In the rows, 128 means zero.
runs of hidden systems:
pon, path 1 (11 x 20):
[[ 87 111 117 168 125  63  94 110 136 174  98 120 127 114 101 141 150 105
   83  90]
 [141 118 109 192 179  95 107 114 138 118 131 111  96 153 165  94  91 124
  108  77]
 [ 97 139 173 130 138 139 189 111 161 138 148 107 109 188 174 127  85 129
  125 102]
 [ 85 135 139 106 110  83 151  95 192 118 176 117 122 146  96 132 122 138
  107 182]
 [134  85 107 134 162  92 102 110 148  85 160 140 121 150 123 184 172 179
  121 141]
 [187 157 123 104 173 121 166 133 112  98 134 121 118 116 193 161 133 181
  118 138]
 [156 143 133  63 101 191 156 136 140 108 130 126 125 140 136  95 109 180
  146 182]
 [125 129 131 100 107 154 118 157 110 155 126 146 184 138  69 162 171 144
  143 192]
 [161 115  98 136 155 118  93 187  87 103 114 168 134  65 108 139 150  97
  124 149]
 [169 106 118 118  98 164 135 155  87 136  79 148 118  97 156 118  95 116
  171  69]
 [136 167 152 138  66 161 135 118 121 190 138 108 157 106 108  77 115  90
  149 110]]
sem, path 2 (11 x 20):
[[134 113 152  95 146 124 137 182  95 115 141 208 121 176 101 115  91 104
  135 140]
 [139 133 161 121  70 173 151 143 110 180 159 166 140 138 144 111 103 120
  136  61]
 [117 153 155  77  89 163 164  88 159 120 125 107  89 129 166  89  99 155
  105 126]
 [134  90 173 141 104 145 126 115 198 112 140 110 121  86 103 114 146 113
  102 181]
 [207  99 145 193 163  91 113 110 147 127 128 105 120 121 145 137 123 147
   91 128]
 [157 107  88 136 139 137  84 127  76  71  90 149  99  95 144 152 140 121
   93  99]
 [112 156 119 108 103 104 126  93  80 118 156 137 143 122 121 215 174 115
  124 114]
 [114 185  98 106 139  76 186 155 118 113 160 125 129 106 134 152  88  88
  152 149]
 [118 136 106 131  92 112 141 153 133 192  83 105 152  81 100 103 107 100
  177 128]
 [126 150 101 116 138 102  88  82 144 162 114  96 125 141 123  57 148 177
  169 126]
 [ 78 120  97 151 175 178  92 159 156 105 154 114 145 135 127 101 177 154
  134 155]]
petog, path 3 (11 x 20):
[[107 142 115 121 166 142 101 184 101 166  57 132 145 123 105  81 145 122
  137 157]
 [ 61 161 140 132 186 153  97 133 115 125 134 136 126 178 136  89 157 122
   99 127]
 [ 87 137 144 128 135 179 133 107 171  83 130  80 119 171 115  92 116 111
  136 184]
 [120  92 182 105 157  95 155 139 185 119  93 137  94 135 119  98 103 122
  113 177]
 [127  83 154  88 123 135 124 123 157  97 152 191  75 136 143  91 111 161
   93 101]
 [171 113 147 129  75 157 135 106 182 145 191 129 133 120 132  96 124 182
  132 127]
 [164 138 117 141 116  74 158 105 170 148 150  99 126  79 157 151 122 174
   79 133]
 [122  88 111 151  98 123 140 115 134 114 134 126 115  82 163 205 136 128
  101  64]
 [176 109 113 161 120 129 140 154 112 124 171 131 158  85 138 173 132 107
  200 100]
 [172 175  89 140 133 110 152 180  69 156 129 143 164 121 125 164 100 125
  119 129]
 [104 157 122 138 121 121 111 109  59 154 121 135 161 181 102 191 150 107
  117 106]]
bul, path 4 (11 x 20):
[[153 150  93 119 135  96  64  87  63 137 100 137 118 133 116 104 154 142
  147  95]
 [ 95 162 150 165 122 152 123 100 118 159 115  91 114 110 171  92 130  91
  108  59]
 [ 74 133 106 132 141  96 141 134 183  99 123  97 106  68 125 109 122  91
  101 162]
 [106  66  95 161 130 120  70 152 140 129 107 133 158 117  63 139 162 113
  157 152]
 [153  99 134 176 162 136  96 163 123 154 181 177 140 124 148 109 151 148
  102  72]
 [ 83 152  67 109  98 134 160 140 151 129 182 139 123 126 155 115 100 174
  113  89]
 [ 95 137 129 137  97 150 145  97 161 108 183  88 160 161 102 181 141 128
  140 170]
 [190 105 146 137 155 170 132 156 119  91 130 131 146 102 145 185 166 153
  119 171]
 [154 108 130 104 139 131 150 155 131 174  80 138 133 163 155 125 112 214
  122 120]
 [169 151 157 110  97 124 145  82 148 145 163 111 122 168 123  71  88 144
  167 137]
 [151 141 166 102  73 170 161 133 102 101 124 139 125 107 109 143  95  58
  122 152]]
gosa, path 5 (11 x 20):
[[ 99 162 134 119 122  95 155 115 120 143  96  80 156 144  95 169 129  84
  164 180]
 [208 136 121 153 163  86 105 113 114  91 158 136 116 137 106 100 103 102
  155 160]
 [174 119 109 127 107 169 118 149  56 142 110 154 148 125 145 152 121 131
  168  66]
 [112 188 152  70 124 157 140 104 114 161  95 107 120 138 155  68 137 148
  151 131]
 [ 96 129 108 119 132 123  62 117 116  92 114 141 113  76  89  87 177  91
  113 153]
 [126 105 159 188 206 135 112 171 112 145  91 128 137 150 148 134 149 103
   98 108]
 [104 117 103 102 145 129 164 180 142 119 120 165  94 147 156  84  61 151
  113 110]
 [ 40 123  88 129  94 134 106  97 140 126 150 115 129 167 109 133 133 126
  151  91]
 [126 128 195 128 150  88 119  94 141 142 184 164 127 168 119 141 163 135
   81 135]
 [160 113  81 121 125 117 131 148 115 112 125 146 130 114 137 185 131 190
   61 139]
 [130 113 121 154 121 162 150 103 187 126 135  64 129 109 185 133 134 176
  148 104]]
bul, path 6 (11 x 20):
[[134 157 129 142 141 136 121 177 158 161 197 146 163 111 101  67 138 132
  127 163]
 [113 149  76 140 114 183 134 191  99 116 158 149 161 163  99 124  87 120
  118 141]
 [105 115 142 142 179 151 144 138 128  77 164 138 122 217 145 158 115 134
  128 134]
 [125 115 137  58 137 171 127 110 127  64 133 151 103 144 158 141 162 179
  147 147]
 [133 143 170  86  94 168 118  79 119 149  93 122 128 158 121 128 165 175
   75 152]
 [201 146 132 147 111 136 121  85 129 113 103  87 106 122 134  97  94 143
   73 149]
 [144  68 146 139  92 131 153 124 150 125  59 108  97 118 128 128  66  98
  133 117]
 [141  77 176 119 129  46 130 114 156 137 132 171  98 115 105 130 114  93
  138 125]
 [147 131 103 105  87  77 102 118  75 142 143 182 125  85 106 148 139 107
  146  81]
 [101 179 115 165 128  90 138 104  95 172 142 106 142 125 151 168 137  97
  112  63]
 [102 164  86 147 166 103 149 127 144 111 138  72 134  74 168 146 148 113
  172 133]]
petog, path 7 (11 x 20):
[[ 49 150 110 128 140 157 128 166 112 180 119 124 171 150 129 152 171 141
  146 102]
 [ 82 158  99 131 175 126 115 140 123  85 159 112 151 139 104 147 167 103
  154 190]
 [116  91 131 134 156 160 125 171 135 102  61 128 133 161  97 135 113 122
  105 190]
 [125 104 195  99 192 133 120 132 127 121 118 168 110 194 142 113 152 146
  141 136]
 [142 157 152  65 105 191 144 106 136  90 145 135 112 139 138  91 129 161
  118 172]
 [147 119 200 128 104 122 132  99 177 156 122 114 122 100 115 111 150 133
   62 170]
 [164 101 139 146 142 112 108  76 145  80 131 122  73  93 172 117 132 139
   84  91]
 [165 105 150 150  85 173 159 128 151 145 137 110 119  87 177 116  99 123
  152  68]
 [158 169 134 142 123  67 171 141 129 156 190 144 134  86 145 139  99  97
  124 103]
 [129 131  73 154  66 110 125 115  89 121 145 136 130 133 102 175  81 103
   95  92]
 [147 100 108 157 113  81 108 109 109 169 112 116 155 150  99 162 130 116
  207  97]]
gosa, path 8 (11 x 20):
[[214 131 112 138  81 149 118 122 106 116 180 141 152 133  98 121  99 131
  163 146]
 [167 175 156 104  91 195 141 105  71 130 116 108 155 120 148 158 150 115
  152 126]
 [154 158 159  76 138 125 126 100 110 105  68 109  97  85 137  98 147 106
  148 173]
 [144  93 110 162 154 124  71 138 109 121  53 115 119  97 104  95 136  87
  153 128]
 [132 132 155 164 154 157 125 171 107 171  98 138 124 157 133  60  88  89
  125  92]
 [ 60 175  97  97 116 139 133 147  91 115 123 159 109 157 126  93  89  91
  111 103]
 [ 61 149 116 130 173  89  94  81 106 108 139 128 105 172 138 135 156 113
  120  91]
 [141  98 135 124 170  69 100 131 128 139 144 188 105 135 145 124 152 174
   87  89]
 [104 114  81 133 115 149 124 154 153 169 128 130 140 128 148 131 140 215
   83  99]
 [ 71 138 141 132 115 157 153 128 205 133 187 106 133 100 152 112 152 148
  103 132]
 [ 90 101 141 130 128 100 159 150 166 112 161 140 147 103 101 200 149 102
  113 170]]
sem, path 9 (11 x 20):
[[149 132 113  85 133 147 109 106 106 131 118 137 130 200 118 102 127 194
  183 140]
 [118 118 152 104 139 208 129 173 135 104 179 164 153 144 127 112 158 141
  163 151]
 [167 140 192 125 130 176 175 156 127 168 127 129 156 174 147 136 115 150
  102 151]
 [175 127 182 111 112 171 123 120 109 100 110 149  95 140 124  68  89  89
  116 139]
 [147 119 201 146 109 167 122  85 139 135 149 123 121  90 166 128 166 104
  118  84]
 [132 154 165 124 162 107 151 105 142  98 117 108  88  97 173 134 134 124
   48 139]
 [134 115 136 167 112  96 102 122 119 113 115 131 122  75  90 152 131  55
   69 137]
 [143 145  96 172 138  50 117  77 105 131 136  99 114 118 147 161 117 107
  135  70]
 [ 67 134  58 105 140  92 124 136 122  98  99 123 104  77 144 152 142 118
  142 106]
 [ 81 145  91 115 115  61 128 132 140 181 139 127 163 125  78 162 154 143
  139 151]
 [118 146  47 145 148  94 128 158 137 136 155 124 141 161 111  89  78 145
  173 140]]
pon, path 10 (11 x 20):
[[ 76 125 135  93 151 135 148 128 125 119  97 119 126 119 162 203 184 157
  108 128]
 [156 144  73 109 152  90 124 147 150 127  93 107 118  96 127  86 116 186
  126 176]
 [149  96 144 126 147 177 121 177 129 156 137 166 153 181 132 108 134 182
  152 124]
 [129 175 138 106 120 107 171 186  95 147 155 172 154 112 109 149 108  92
   98 160]
 [128  80  71 128  77 150 105 147 132  74 146 156 118  99  92 132  97 108
  154 121]
 [158 121 135 168  98 145 136 121 114 173 131 104 169  79 153 181 161 125
  147  79]
 [156 154 149 145 109 157 106 108 131 124 121 112 104  78 136  65 123 106
   54 128]
 [106 101 140 147 108 163 107 100 109 141  65 106 129 205  99 141 108 119
  111 122]
 [126 148 151 181 183  79 140 135 145 137 124  89 142 129 109 124 116  66
  152 168]
 [111  56 178 105 152 105 123 117 165  95 119 172  73 129 146 114 124 110
  148 100]
 [148 160 130  97 104  52 146  71 109 166 148 127 124 158 130 152 118 150
  152 103]]
zarok, path 11 (11 x 20):
[[131 162 106 172 190  64 123 147  91 153 120 134 122 155 145 115  98 100
  121  92]
 [146 200 113  82 138  92 117 121  69 144 124 140 132 107 120  96 143 109
  180 143]
 [111 147 139  96 151 115 145  90 132  87 163 109 124 101 164 170 179 124
  194 130]
 [112 116 135 155 203 123 100 134 152 122 120 111 133 105 160 144 206 158
  104 132]
 [ 91 129 104  87 162 147  91 136 123 100  86 143 103 154 118  79 150 168
   92 161]
 [ 70 117 109 108 111 178 122 126 164 122 132 104 139 170 109  89 121 144
  193 146]
 [133  68 109 172 104 163  97 154 150 112 156 131 169 126  78 156 145 119
  161 148]
 [128  77 135 132  92 147  99 114  93 125  95 160 133 164  97 181 135 129
   81 102]
 [167 112 161 122  76 161 121  88 122 159 125 139 112 160 142  87 101 161
  118  78]
 [142 127 118 131  67 148 152 151 152 144 192 151 130  69 143  99  97 129
  108  96]
 [128 141 132 136  83  99 171 130 152 150 121 100 139  82 113 175 105 112
   62 156]]
zarok, path 12 (11 x 20):
[[206 138 156  96 109 135 138 132 142 125 179 163 123 120 122  85 109 161
  113 166]
 [ 61 166 115 145 109 139 179 136 140 119 179 111 135 130 150 168 106  96
   84 105]
 [191 145 143 172 143 130 124 132 122 158  73  78 152 109 116 118 122 113
  108 174]
 [124 116 132  89 156 127 158 158  93  71 107 170  83 140 149 131  78  91
  147 119]
 [ 93 148 185 132 149  96 141 128 145 210 140 127 157 144 122 110 155 102
  172 117]
 [174 151 124 137 149 103  92 105 114  61 192 148 117 112 104 119 146 105
  113 168]
 [ 49 147 113 132 128 138 118  90 108 124  81  92 111 117 159 148 153  96
  123  77]
 [181  90 144 115 144 128  99 129 158 134  81 118 117  90 126  73 149 160
  172 160]
 [ 54  89 101  94 137 106 139 156 158  89 167 177  99 139 126 147 122 139
  129 116]
 [115 134 118 166 119 105  95  98 151 187 125  88 170 167  80 127 152 156
  118 147]
 [176 116  61 125 109 157  97 121  91  57 134 134 111 141 125 130  95 141
  140 123]]

runs to name:
path 13 (2 x 20):
[[175 101 142 125 147 116 113 101 147 163  61  90 130 132 136 114 152 187
  165 141]
 [168 157 190 112 177 128 120 143 109 155 128 161 132 168 121  67 135 135
  119 161]]

pon
path 14 (2 x 20):
[[159 114 177 172 146 154  87 101 130 116 140 133 118 186 109  79 121 111
   79 132]
 [101 134 166 128 152 108 160 111 101 101  98 122 119 194 126 187 102  72
  121 144]]

pon
path 15 (2 x 20):
[[125 147 124 115 115 132 116 150 104 163  98 148 146 148  92 131 135 157
   36 162]
 [145 141 114 157  99 142 105  90 103  90 183 124 126 181  93 116  87  83
  142 128]]

sem
path 16 (2 x 20):
[[121 144  81  86  93 142 153 139 122 120 114 127 110  49 175 127 120 145
  151  87]
 [ 76 143 158 143 121  93 148 111 162 193 121  88 163 157  91 149 141 114
  124 161]]

bul
path 17 (2 x 20):
[[ 89 126 145 100 118 176 169 165 125 136 130 169 113 166 155 128  97 154
   69  95]
 [120 145 112  98 125  96 132  69 149  76 167 112 106 181 110 139 112 155
  117 176]]

bul
path 18 (2 x 20):
[[ 93 147 149 138 131 132 136  75 123 121  87  60 136 173 119 166 137  88
  160 155]
 [105 102 161 128 204  75 125 147 143 118 118 145 108 127 129 113 138  82
  190 138]]

sem
path 19 (2 x 20):
[[ 91 132 123 163 150  94 130 142 120 155 151 150 110 138 156  95  92  85
  135  44]
 [ 66 147 120 142  98 111 154  99 158 138 176 117 107 140 153 112  91 105
  115  63]]

pon
path 20 (2 x 20):
[[115  85 124 142 101  81  94 101 110 107 118 166  99 147  84 153 105  90
   77 103]
 [151 139 130 165 131 104 139  97 118 167 115 104 125 179 156 148 100 162
   67  84]]

gosa
path 21 (2 x 20):
[[ 67 149 147 152 137 158  85 106 119 135 147 121 128 135 125  83 166  72
  144  87]
 [ 49 144 162 149 181 120 155 121 161 145 122  98 119 167 166 140 138 125
   93 111]]

sem
path 22 (2 x 20):
[[100 109 124 105 163 135  80 144 106 122 142 195 110 157 132  76 147 143
  145  84]
 [ 65 123 125 107 147 164 100 147 116 151 113 162 137 173 128 114 170 179
   88 109]]

gosa
path 23 (2 x 20):
[[122 153 113 123 110  89 134 137 138 170 158 127 172  64 107 169 184 135
  136 153]
 [160 102  91 141 136 153  71 145 112  92 128 162 103  86 138  94 147 158
   81 106]]

pon
path 24 (2 x 20):
[[155 169  99 124 129 146 103  88 134 100 159  83 136  74 144 105 176 143
  164 146]
 [139 162 124 153 185 140 129 143 130 120 112  73 162 102 137 158 176 132
  128 185]]

sem
path 25 (2 x 20):
[[132 114 162 157 146  94 133 182 104 177  98 172 131 114 115 116 100  70
  114  95]
 [100 186  65 128 142 114 146 158  99 147 121 115 131 169 127 100  67 133
  119 118]]

gosa
path 26 (2 x 20):
[[156 186 101 162 132  97 141 111 104 127 126  94 109 140 138  87  64  94
   96 120]
 [ 84 104 114 145  97 152  94  98 128 115  79  92 116  88 125 125 148  76
  167  97]]

sem
